Rows are one point carried round by a steady rotation, each followed by how many steps it has turned.
The counts run from 0 to 1009.
[ 71  99 119 103 122 159 114 127 130 115 170 124 149 122 114 106 135 189
 169 142  98 115 162 120 152 147 114 132  95 108 138 102 147 110 103 158
 106 167 146 129 134 111 135 109 105 140 136 118 125 154 188 128 136 114
 134 143 163 192 102 130 147 122  75 187 125 107]
745
[ 95 136 118  93 118 145 127 114 124 126 179 141 159 145 108 115 118 180
 146 155 112 100 157 107 120 154 113 134  85 124 151 108 145 117 110 168
  97 170 138 131 123  94 144 121 100 152 124 141 118 164 179 126 120 102
 121 145 159 198 114 146 126 126  70 182 114  85]
68
[ 82 133 120 101 112 148  95 120 120 128 186 147 166 139 110 108 123 177
 144 151 121 103 161 104 125 143 112 141  97 123 161 111 157 102 105 150
 110 168 128 122 135 105 134 119  95 141 111 127 109 165 176 128 104 121
 132 137 147 203 120 148 127 117  72 173 107  84]
327
[102 118 106  85 119 148  92 131  96 138 176 126 116 143 104  95 127 182
 134 156 119  87 165 112 148 154 116 126 115 154 149  97 135  81  95 136
 101 158 139 155 125 116 130  91  95 152 144 138 100 163 172 121  93 106
 116 162 149 192 105 139 147 118  85 166 119 115]
991
[ 90 122 158 110 112 144 131 117 134 111 168 116 139 154 111 110 110 183
 148 163 144 105 164  94 118 152 141  99  97 176 138 119 123 116 125 144
 106 157 118 108 108 106 153 104 120 148 123 143 116 154 167 154 129 114
 137 148 139 194 124 154 147 119  76 177  88  64]
167
[ 99 118 136 104 139 124 120 131 111  98 169 106 114 152  91 130 132 183
 174 146 128 128 139 104 139 138 145 100 104 170 130 119 119 104 113 139
 126 128 139 118 113 118 158 103 111 147 109 135 115 160 162 160 130 126
 152 154 154 203 129 164 157 152  54 185 125 101]
659
[ 96 126 136 102 100 167  99 119 108 119 165 117 155 131 112  86 126 174
 136 150 132  98 175 117 119 151 119 129  94 145 135 107 135 100  99 131
 104 160 126 109 115 113 128 115 121 154 133 161  91 155 182 126 104 120
 133 157 149 184 113 147 139  97  75 175  80  98]
581
[ 74 119 144 113 133 147 110 148 114  99 159 124 138 151  87 118 121 197
 171 164 117 103 156 149 120 140 123 117 104 155 139 118 158 107  83 162
 136 145 136 117 115  98 133  99 122 144 125 172 131 165 187 133 124 118
 154 151 129 183 115 138 152 136  80 174  98 108]
649
[ 94 109 132 115 127 162 125 135 100 127 153 115 113 161  98  96 116 184
 131 164 131  90 155  80 114 158 131 103 120 158 147  95 148  95 110 125
  98 146 135 135  92 114 140  83  97 142 116 139 110 139 169 171 115  94
 133 158 133 185 114 145 160 126  92 169 122  96]
956
[106 125 133 105 131 157 108 115 103 123 180 124 143 141 113 101  97 178
 115 157 138  85 162  99 155 148 130  97 124 158 164 104 126  86 104 130
  96 156 117 131 127 122 137  90 103 123 127 134 130 155 174 150 120 107
 125 146 130 191  95 151 158 118  91 169 104  74]
960
[ 92 130 147 124 123 141 103 124  99  97 182 115 126 142  88 101 120 184
 153 151 119 115 168  84 139 137 123  97 119 168 136 118 124  97 116 153
 120 125 120 126  99 107 131 127 121 138 111 112 119 130 163 179 101 127
 141 164 133 201 121 160 170 142  66 161 114 102]
12
[ 72 110 124 108 116 159  96 140 130  98 170 129 144 135 118  85 134 188
 163 162 114 115 194 119 151 164 113 117 103 138 127 109 153 100 123 158
 118 142 132 116 108 108 148  98 129 138 155 112 114 148 175 134 120 127
 152 148 156 177  96 126 152 108  81 185 105 111]
355
[ 95 112 126  75 146 150 119 125 118  85 136 124 123 129  99 121 144 165
 162 154 113 127 144 131 144 152 131  99  95 144 135 123 132 106 101 149
 132 146 123 134 128 106 145  80 117 146 130 154 120 158 196 144 131 113
 166 158 141 185 105 132 156 136  70 201 118  97]
643
[ 85 116 123 113 133 153 111 120 127 122 181 133 152 125 124 100 134 189
 149 149 112 103 175 127 171 155 120 130 105 127 150 106 149 101  94 164
 120 146 141 124 130 119 152 104 105 131 149 130 114 175 170 118 138 126
 132 138 160 183  90 122 150 115  65 184 112 111]
483
[ 91 132 123  97 114 169 125 121 102 121 158 129 148 137 112  98 104 186
 138 162 139 117 170  95 126 162 125 107  89 146 139 100 125 109 114 136
  86 169 121 112 112 117 145  96 137 136 130 149 111 139 189 144 120 104
 133 140 150 173  97 163 145  95  87 189  91  89]
838
[ 87 116 119  75 145 158 113 130 117  82 138 128 132 132 101 119 138 167
 168 155 116 133 152 126 142 150 128  96  93 143 130 124 126 103 111 152
 132 145 121 123 122 102 147  81 124 146 125 142 126 147 195 148 127 116
 171 154 138 188 101 138 155 134  79 204 119  95]
644
[ 86 148 152 132 127 139 119 113 118 106 193 140 142 147 100 113 108 189
 147 159 129 110 166  85 139 139 122 110 106 150 152 120 138 111 104 164
 113 134 106 119 120  98 134 129 120 129 108 116 119 150 174 161 119 112
 138 145 132 201 117 168 154 126  74 168 105  79]
944
[ 81 134 122 105 111 143  97 120 114 133 180 142 160 147 117  99 121 182
 144 156 128  92 188 110 126 158 107 131  95 144 158 109 148  92 103 163
 125 155 130 114 121 106 150 109 121 150 136 136 101 171 170 123 103 112
 134 144 147 188 108 135 126 106  95 167 105  89]
65
[ 84 112 131 103 118 150 116 133 134 102 168 130 147 139 120  91 130 187
 165 165 120 107 191 121 139 172 123 116  95 149 124 110 149 104 125 167
 123 141 138 109 100 101 162 103 128 149 160 126 118 160 167 130 125 125
 143 148 164 182 101 116 147 113  75 185 105 107]
615
[ 84 122 130 104 118 144 106 124 144 105 184 132 164 139 125 103 129 182
 162 156 112 110 174 120 148 155 120 120 103 135 144 119 144 104 138 174
 118 147 144 105 117 109 164 116 106 138 139 107 128 168 163 130 134 135
 138 138 157 199 109 122 139 130  64 186 113  90]
877
[ 97 132 129 121 147 145 118 136  86 108 180 116  97 155  90 105 115 191
 151 156 130 111 166  90 145 145 130  99 120 176 139 104 130  92 103 142
 119 114 126 136  94 113 137  95 128 134 124 125 114 144 165 169 104 110
 141 158 146 185 102 168 168 131  81 166 123 125]
406
[103 116 129 104 129 159 122 100 108 125 160 122 154 136 122  95 130 172
 132 143 143 115 170  92 140 165 141 109 102 158 151 107 119  91 109 126
 117 151 126  99 117 131 160  93 115 135 129 152  89 166 170 146 134 113
 140 136 147 183  99 141 152 100  72 196 101  74]
966
[ 96 122 126  98 117 165 119 124 117 123 162 129 147 138 119 109 134 168
 139 158 142 101 153 108 129 156 131 128  90 132 142 101 151 108  96 116
 102 161 126 112 120 122 144  85  95 136 116 160  92 170 181 127 137 108
 148 145 160 189 120 155 130 109  72 195  98  85]
709
[ 82 137 149 103 137 146 109 140 124  90 158 133 145 146  93 120 117 192
 161 163 112 108 146 147 122 134 128 119 108 144 146 125 159 112 100 167
 131 149 132 127 124  92 136 106 100 136 119 151 136 164 187 145 127 122
 157 146 126 195 125 139 148 152  61 180  98  98]
910
[101 132 129 116 130 142 126 133 107 136 173 125 131 159 104 113 111 199
 146 159 139 114 145  87 124 154 158 118 113 166 148  97 136 107 110 129
  98 150 137 120 106 127 164 105  89 135 110 145  99 163 155 154 121 103
 130 127 150 188 129 163 152 117  54 181 113  92]
174
[114 127 120  86 149 135 113 134 111 101 155 132 116 133  92 114 130 184
 143 157 102 121 133 126 155 148 149 118 121 151 138 114 138 112 106 157
 106 141 138 159 115 109 143 109  76 138 131 134 116 160 174 151 115 118
 140 145 140 189 115 132 163 141  26 192 123 113]
501
[ 87 148 153 132 128 139 141 130 121 106 182 135 125 155 101 120 115 180
 149 168 134 103 167  91 124 157 121 108  93 156 141 116 147 116  99 156
 123 126 109 122 104  92 140 105 119 138 118 142 112 159 170 158 126 104
 144 154 144 190 121 164 147 132  85 170 102  89]
942
[ 99 111 132  93 140 137 119 133 106  93 158 108 111 153  84 128 128 181
 178 150 119 124 131 115 132 130 144  95 109 167 128 120 119 105 113 143
 120 143 144 135 119 115 142  97 106 147 107 136 128 142 178 161 123 117
 148 160 144 201 128 159 161 160  61 184 128 102]
919
[117 121 128 101 130 178 132 103  93 129 151 119 154 133 113  94 118 171
 123 150 134 109 162  94 118 164 137 109 103 145 147  99 126  98 107 135
  94 157 135 110 100 124 146 101 121 132 125 160 107 152 178 161 125 105
 135 138 146 175  95 142 158 105  66 194 107  86]
964
[ 89 118 117 111 133 154 111 125 118 122 180 134 153 124 126  97 130 191
 147 151 114 106 183 123 159 165 120 128 107 132 147 104 145  92 108 165
 121 139 141 115 122 121 163 101 114 131 157 130 110 177 169 131 132 120
 134 133 160 175  85 122 151 109  66 188 114 111]
482
[115 131 130 111 145 168 127 106  89  99 160 123 136 135 102  96 129 163
 130 151 128 111 167  83 129 161 121  97 108 137 145 111 130  94 109 143
 129 116 118 114  91 113 136 104 127 130 114 145 106 150 173 184 118 112
 156 161 144 185  95 153 163 133  68 188 118 100]
413
[ 66  95 138 115 121 151 101 152 133 100 152 128 133 133 102  98 145 186
 169 155 102 120 165 130 136 156 129 129 102 150 123 111 161 111 104 151
 120 152 136 130 113 100 138 108  95 155 140 136 100 149 179 133 115 124
 151 156 143 184 127 115 155 124  61 176 106 122]
231
[ 69 127 133 136 137 148 115 131 110  99 180 125 137 141  93 118 136 194
 184 148 118 140 164  92 138 138 124 115  96 133 133 112 149 105 103 153
 136 121 125 104 123 112 146 112 129 130 105 120 113 148 175 159 127 125
 162 140 147 191 115 165 157 133  76 181 122 111]
4
[113 117 126 104 130 164 129 104 100 131 152 120 156 135 117  92 127 173
 131 147 139 115 171  90 125 171 137 107  97 154 148 105 121  95 109 130
 110 150 131 103 105 124 160  97 126 136 124 159  95 159 171 157 130 107
 136 137 147 181  97 143 157 104  68 195 106  82]
965
[121 131 132 105 153 135 130 126  93 111 182 111 114 154  85 128 117 192
 155 153 122 106 138 117 137 139 139 111 120 159 143 105 127 105 100 150
 119 126 147 131 108 118 143 104 104 130 111 155 128 173 165 156 127 116
 142 145 149 193 113 169 163 160  49 180 119 120]
792
[ 79 128 128 120 145 131 102 129 100 110 161 124 145 147  86 120 123 217
 175 146 107 141 155 114 132 135 142 117 114 155 146 121 134  97 102 166
 137 136 143 112 125 111 158 119 119 134 110 133 123 150 172 155 109 121
 151 128 123 190 113 147 166 132  51 177 124 114]
914
[ 87 130 145 115 131 140 110 119 113  94 189 111 147 136  91 120 116 196
 169 143 112 114 150 131 139 125 121 110 109 146 138 121 130 108 101 160
 124 141 133 113 130 112 125 128 123 131 109 137 140 156 181 143 122 135
 143 150 142 203 119 164 157 151  53 170  95 104]
394
